Each path below is one point turned by a fixed rotation once a step. After each direction that follows a path, write how fast that rotation turns it, in degrees per step (0 if it stays still).
Each turn is a multiple of 5 degrees from 10 to 175, or 0.
Each row of a path follows its step; steps can be skipped.
path 1
step 0: [ -4  -2   9   0 -12   1 -11 -12  -9   4  -5   9   6   2  -9 -10  12   5
   9 -11 -13   1  -8   0   3  -8   1 -10  -1  -9   2  -8 -12   1   9]
step 1: [ -4  -1   3  -6  10   8  -9   1   6  -6 -16  -1  -4   8  -3   7  -1  17
  -1   3 -22   2   9  -8  11   5   0   3   0   2   3   8 -11  -5   0]
step 2: [ -4  -2   8  -4  -4   3  -7  -3   8  13 -11  -9 -14  -3  18   5  -9  -6
   2  11   2  -3  -9  -4  -8   4  -6  -1   0  -6  11  12  -7  -3   6]
step 3: [ -4  14  -3  -8   3  13  -8   0  13   5   0  -2   0  10  -3  -9   2 -14
  -5  -4   4   5  -6  14   3   4  10 -10 -10 -12   7  -5  -2   3   8]
step 4: [ -3   5 -12  14  14  11   6 -11   3  17   1   3   0  -1  -5  -2  13   4
  -4   4   0   7  -1  -9  12   8   9   9   4   1   7  -6  -6  -6   3]
step 5: [ -4  10   1   2  -5  -4  10   4  -8  -1  -9  -8 -16  -4  -7   3  10  -4
  -1   6   9  -6   3 -14   9  -3  -8   9   0 -20  -4   6  -4  -1   7]
step 6: [ 12   3  11  -9  -8   7   2   4   4   2  -5   0   0  -2 -12 -10   0 -18
   4  -5   1  -2   2  -3  15   3 -12 -12  16   5   6   0  -6   2   2]
step 7: [ 11  -2 -12  -8   3  -1  -8  -6   7   9  -2  -2  -5  12  -3   0  -8  15
  -6  -4   8   6  -8   0  17  10  -7   1  10  -2  -1  -3   2   0 -17]
step 8: [  8   5   4  -6   4   0  -2 -11   3   0   7 -15   6  -5 -10  14  -5   1
   6   9   7  -2 -17 -14  -5   3   3   2   0 -11   2   4  15  -6   2]
step 9: [ -4   1   1  -3  -6  10  -4   3  -3  -5  -2   0   7   3  -9  -3  13  -1
   5   0   7 -10 -16  14   2   1  -9  -1   4   4  -5  -8   7 -18  17]
step 10: [ -2   5  -1 -11  13  -1   1   7  -4   5   9  10  -3  10  -4  -3   0   3
   0  -9  -9 -13  -4  -7   3  15  -6  20   2  11  -3  -4  -7  -5   1]
Directions:
[-2  2 -5  1  1  2 -3 -4 -1  2  0 -3  0 -4  0 -1 -5 -1  3 -3  4  2 -1  2
 -1  0  6 -1 -1 -1  1 -3  5  0 -3]  80
[ 3 -1  1  1 -1 -2  1 -1  4  2  5 -2  4  1  1  0  2  1 -5  4  0  5 -4  1
 -2  3  4 -2  0 -4 -4 -3  0  1  1]  80
path 2
step 0: [ -3   6 -12  -1  12  -1  -6 -11  -3   5 -14  17  -6   0   4  10   3  -3
   5 -12  -1   5 -15   8  -9   9  -5   5  14   5   6   3 -12   0   3]
step 1: [  4   2  -3   0   6  -4  -8   4   1  -1  -1 -20  12  -7  -8  -7  10  -4
  17   2  -8   7 -15  -4   5  -8   0  10   5 -10  -8 -10   1   4 -14]
step 2: [  2  18 -16  -3  -7  14   6  -2 -14  18  -1  -4   0  -4  -3   7   2  -1
  -5   4   0   9  -1   7  -6  -5 -12   0  -9  11   8   9   4   8  -1]
step 3: [ -5   2  -9  -6   8 -13 -13  -9  -5 -11  10   8  -7  -5   8   3  -6 -15
   8  -5  -4   4 -20  -6  14  -5  -6   0  -1   3   9  -2  -6  -5  -2]
step 4: [-17  10   8  -6  -6  -3   3   9  -2  16   2 -19   9   9  -1 -10  -3  -2
  -1   6  -3   6  -4  -3  -1 -16  -2  -1   6   0  -3  -2 -12   8 -13]
step 5: [  6  12 -13 -12  -2 -13  14  -4  -7   3   6   2  -8   0   4  15   9 -11
  -4  13  -2 -16  -1   5  -5   1 -10  -2   1  10   2   5  -2  -5   6]
step 6: [ -4  -4   3   0 -11  -2 -14   2 -10 -17   2  -7  -2   5   8  -4 -18 -10
   4   5 -12   3  -6  13   5  -3  -7   7   5  -9  -4  -5 -15  -8  -1]
step 7: [ -4  18   6 -14  -3 -16   4   6  -5  15 -13   5   8   1  -3   8  -1  -1
   3   6   1   8  15  -1 -14  -2   3   5   3  -4  -1  -6  -9   7   0]
step 8: [  2  -7  -7  -1  18   3  -2  -5  -6  -4   2  -2  -9  -7   2   9   7 -10
   4   8  -2 -12  -1  16  -9  -2 -11   7   1   4  -1 -23   0  -9   3]
step 9: [  2   4   2   7  -6  -5 -19  12 -10   3  -1  -5  12   4  13   4   0   5
  -2  -2  -4  21   1  12   4  12 -10   6  -1  -3  -7  -3  -3   6 -12]
step 10: [  3   7  -9  -6  10   3  -2   9  -4  10  -1  10   0 -16   5  12   2 -16
   7   4  -4   1   4  -9 -17  -6  12 -11   1   0   8  -5   0   9  -7]
Directions:
[ 3  2  3 -2  3 -5 -1  1  1  4 -4 -1  0  2  0  6  0  0 -2 -3  0  1  1 -2
  2  5 -2  2  1  1  4  5  1  1  3]  155
[-2 -3  1  1  0 -2  1  1  4 -5 -2  1 -2  1  0  0 -5 -1  1 -1 -3  1 -4 -1
  2  2 -7  3  1  3 -4 -2  3  2 -2]  135
[-2 -1 -2 -1  0  0  3  0 -4  5  1  0 -2 -3 -4  1  0 -2 -5 -4 -5 -5  2 -1
  0  0 -2  0 -2 -3 -3 -2  4  0  2]  125
[-1 -1  5  1 -1  0 -6 -2  3 -2  2 -4  1  1 -2  4  2 -1  0 -3  0  0 -1  4
  5 -4 -1 -1  0 -6  0  0  1 -3 -1]  140
[-4  0  3 -2  5  0  1 -5  4  3 -1  2  3 -5  2 -2 -1 -2 -1  1  1  1  2 -3
 -1 -2  1  2  7 -4 -2  2 -2  1 -1]  110
path 3
step 0: [  5   5  -8   6   5 -13  -7  -1   2  -7  -5 -10  -1  -8   2   3  -7   3
   7 -14  13  -7   4  10  10  -3  -4  10  11   8   0   7   4  -3   8]
step 1: [  1  -2  16  -6   7  -5  -7 -10 -12   5   7  -7   7   2   5   7   2  -3
   2  -2  -3  -3  -4 -15  -2  -1  -5   8  -7   6  -3   0  15   4 -15]
step 2: [ -5   7  -4   8  -2  -3  12   4   6  -5  -9  -9   2  -3   9   4   5  -6
  -3  -3  -6  -2  -2  -7   5  -3   9  -3   6 -18 -21  -4   5   1   4]
step 3: [  9  -3 -15 -14  -5   4   7 -11 -10  -1  -4   1  -4   1  -1  -9   9   9
   3  -4   4   0   4   0   6  11  -2   2  -1   9  -6   6   7  15   5]
step 4: [ -2  -8  -4   7   3  -7   6  -4  -4   4  -3   0   6  -4  11   1 -10   2
  10  16  10   1   7   3   8  -5   4  10  -1   1   3 -15  12 -12  -4]
step 5: [  7  17   5   7   5   3  -9  -8  11   7   0  -4   6 -13   6  -7  10   6
   9 -11  -5   5   0  -9   2  -5  -7  -4   7   2   2   0  10   1   2]
step 6: [ -5  -2  -2  -2  -4 -15  -5  -8  -3 -13  -3   2  -3 -11   3   6  -6  -1
   4  -8  -7  -6  -3   9  -2   9  -7   6 -12  -7 -15  -4   4   8 -11]
step 7: [ -2   3   7   4   4  -9  15  -7   2  -7   9 -14  -1  11   1   2  12  12
 -10   1   9  -8   4  -3  11   2   3   9   8  -1   0   0   8   6   3]
step 8: [ -5   5  -7  -2   4  -2   0 -10 -22   7  -6  -5   8  -5   2  -1  -5 -12
   9   5  -1   9   0  -8   8   9   3  -9   8  -6   0   6  10   2   2]
step 9: [  7   4 -14  -1   0   2  10   3   0   0  -7 -11  11  -5   7  -1   1   6
   7  -9  -4  -4   4  -3   5 -12 -10  13 -14   5  -8  -7  -4  -6   6]
step 10: [  3  -7  -7   0   1   5 -12 -16   7   0  -4   6  -7   6  13   5   2   3
   1  -7   2  -6  -2  -1   5  -7   2   2   7  -1   2  -3  20   8 -14]
Directions:
[ 0  0 -1 -4  1 -1  1  3 -1  0 -3  4 -1 -2  2  5 -3 -3  0  5  2  1 -2  1
  2  3 -4  1 -1 -7 -1 -1  2 -4 -4]  160
[ 5 -2  4 -2 -2 -3 -4  0 -3  3 -4 -2  0 -1  0  1 -2  3  3 -3  0 -2  2 -3
  1 -3  0 -2 -2 -5  5 -1 -2 -3  3]  85
[-2 -3  5  0 -2 -1  1 -1  2 -1  0  0 -6  0 -1  5  2  3 -3  0 -2 -1 -1 -3
 -3  2  2 -2 -1 -5 -5  0  0  6  1]  80
